(in the rows, 128 means zero)
The same turns and mirrors carry the whole set onto itself and the rows of a family onto each other. Which other rows belong to the same family as each row named below? List them in the order they appear above.
These 32 rows form 4 families of 8 rows each.
dof: [109 143 166  98  89 115 120 124 120 107 114 154 123 144 110  99 154 127
 107 122 118 133 140 123  82 152 120 117  70 133 142 133 127 136 139]
sitel: [136  92 149 130 172 132 114 111 158 134 141 147 118 140 131 140 127 138
 108 117  97 129 149 145 161 124 110 184  94 145 117 148 109 109 149]
fafin: [135 123 175 128 152 116 110  83 137 118 146 129 143 142 105  94 132 123
 137 122 118 113 140 114 100 130  96 157  95 124 114 148 118 121 146]
tater: [104 109 135 104 117 140 128 146 138 118 100 178 102 135 155 144 164 144
  86 123 103 149 129 159 136 147 135 144  70 162 146 133 123 117 135]
fita: [ 99 101 138  97 114 138 110 161 140 109 108 177 114 137 151 138 155 152
  86 126 116 149 127 156 135 150 123 150  75 155 134 155 132 135 128]
Ranom: [125 119 143 143 120 145 135 109 142 140 149 142 121 125 143 133 153  99
 115 135 112 127 114 132 127 144 106 123  77 152 105 115 140 146 134]
zeda: [115 115 167  89 150 110 103 119 135  97  98 166 127 151 115 105 143 169
 106 110 109 135 155 143 108 132 124 179  88 134 155 166 104  93 147]
pefu: [116  89 135 113 122 142 131 150 140 125 112 179 101 142 148 132 156 151
  84 124 117 141 128 170 135 151 141 149  69 153 147 146 117 121 128]
bevep: [131 103 171 123 116 106 100 118 168 127 105 152 117 146 148 116 168 123
  99  96 131 144 112 152 110 136  92 152  79 112 110 142 135  97 150]
zare: [127 110 173 108 127 101  99 125 168 131 111 157 113 145 133 124 169 128
 104  95 123 137 113 157  99 148  92 159  71 111 101 151 124 108 139]
Feda: [116 143 165  95  89 114 118 126 102 117 110 151 130 140 112 118 146 127
 117 113 127 131 139 119  89 147 116 119  71 138 145 153 105 129 129]
tos: [132 119 156 131 127 150 121 122 143 137 147 140 128 134 149 126 140 103
 114 123 101 134 121 130 138 151 113 104  61 142 119 116 133 144 125]
Fudi: [121 123 135 125 144 156 142 112 110 109 129 158 135 133 133 110 121 141
 123 150 100 119 164 118 131 127 137 141  86 173 151 137 112 138 137]
neb: [118  98 122 105 116 132 141 134 139 114 114 175 105 122 147 140 171 148
  81 125 103 143 137 157 143 149 130 145  70 163 136 146 122 112 123]
nobuk: [139 113 160 116 132  97 101 121 152 140 108 154 119 133 139 123 172 128
 105  94 129 155 114 161 114 136  97 158  68 112 125 144 134  94 156]
mopaf: [131  90 142 134 182 142 118 103 155 127 132 154 126 132 150 139 141 140
 117 122 103 128 130 153 153 124 110 183  97 153 118 150 113 102 141]
buni: [140 115 144 131 114 143 123 104 145 138 150 149 120 123 142 131 133  95
 114 136 120 138 101 134 127 131 108 129  81 151 106 130 140 138 134]
Tumid: [111 112 160 100 142 104 113 117 131 102 102 166 135 155 126 111 138 168
 125 103 105 124 173 150 101 137 120 180  98 144 150 168 109 100 135]
lezi: [105 118 150 115 141 154 144 109 129  96 137 156 130 140 113 117 122 138
 118 147  92 115 157 111 126 142 134 141 101 178 137 142 111 147 127]
sen: [116 115 154 101 146 106 119 114 135 101  95 174 121 143 113 108 150 166
 114 119 123 129 154 145  94 127 114 195  99 142 135 172 107 100 153]
rop: [142  91 134 135 179 126 110 116 169 126 129 149 123 140 151 134 138 128
 123 133 107 122 140 149 140 126 116 179 101 149 110 146 103 112 153]
ger: [106 139 163 100  98 120 130 117 124 102 105 162 133 132 123 101 166 128
 114 124 125 140 121 128  78 157 122 115  73 145 147 136 134 133 135]
Muvun: [132  90 144 136 184 142 124 110 175 121 130 161 119 138 151 118 143 141
 108 129  96 132 137 154 143 129 114 179  87 146 109 134 136 115 148]
Lofal: [135 123 149 134 130 154 128 121 145 137 138 147 113 121 140 121 152 101
 102 140 118 134 101 124 129 138 107 121  59 140 100 119 130 144 142]
dosi: [110 129 138 107 154 149 136 110 111 110 139 157 130 131 110 121 127 146
 123 149  89 117 156 122 126 141 138 148  86 173 149 138 106 140 129]
fal: [105 116 167 100 160 108 118 124 138  99  94 161 130 152 110 109 160 170
 108 105 101 130 170 137 111 149 120 171  86 137 158 155 105 103 149]
gural: [132 145 173 118 152 115 110  88 138 112 129 137 148 135 119 102 133 118
 144 120 104 117 148 105  97 124  88 150  87 132 105 142 121 122 149]
pib: [150 132 170 135 159 117 133  76 136 128 132 138 136 139 113  97 135 116
 141 117 105 113 148 118  97 127 105 147  87 130 120 133 107 109 150]
rogu: [115 125 142 110 164 143 145 122 102 112 142 167 140 145 129 119 125 157
 120 135 106 123 143 128 124 136 152 143  94 175 139 136 110 138 140]
ziruk: [106 143 175  97  94 131 131 122 105 113 110 166 126 137 116 100 152 141
 105 113 116 135 136 128  91 149 113 122  55 134 142 143 134 133 123]
bidim: [126 133 187 126 157 118 100  95 142 121 130 132 145 152 106 100 123 117
 141 116 121 126 133 116  97 131 101 152  97 125 126 140 123 131 158]
selat: [133 110 166 121 110 115  99 112 177 126  99 148 109 130 134 116 166 113
 106 108 118 140 131 145 109 140  76 156  65 110 115 151 131 107 139]

Same family as nobuk: sitel, neb, buni, lezi, ger, fal, bidim
Same family as mopaf: dof, fafin, tater, Ranom, zeda, bevep, dosi

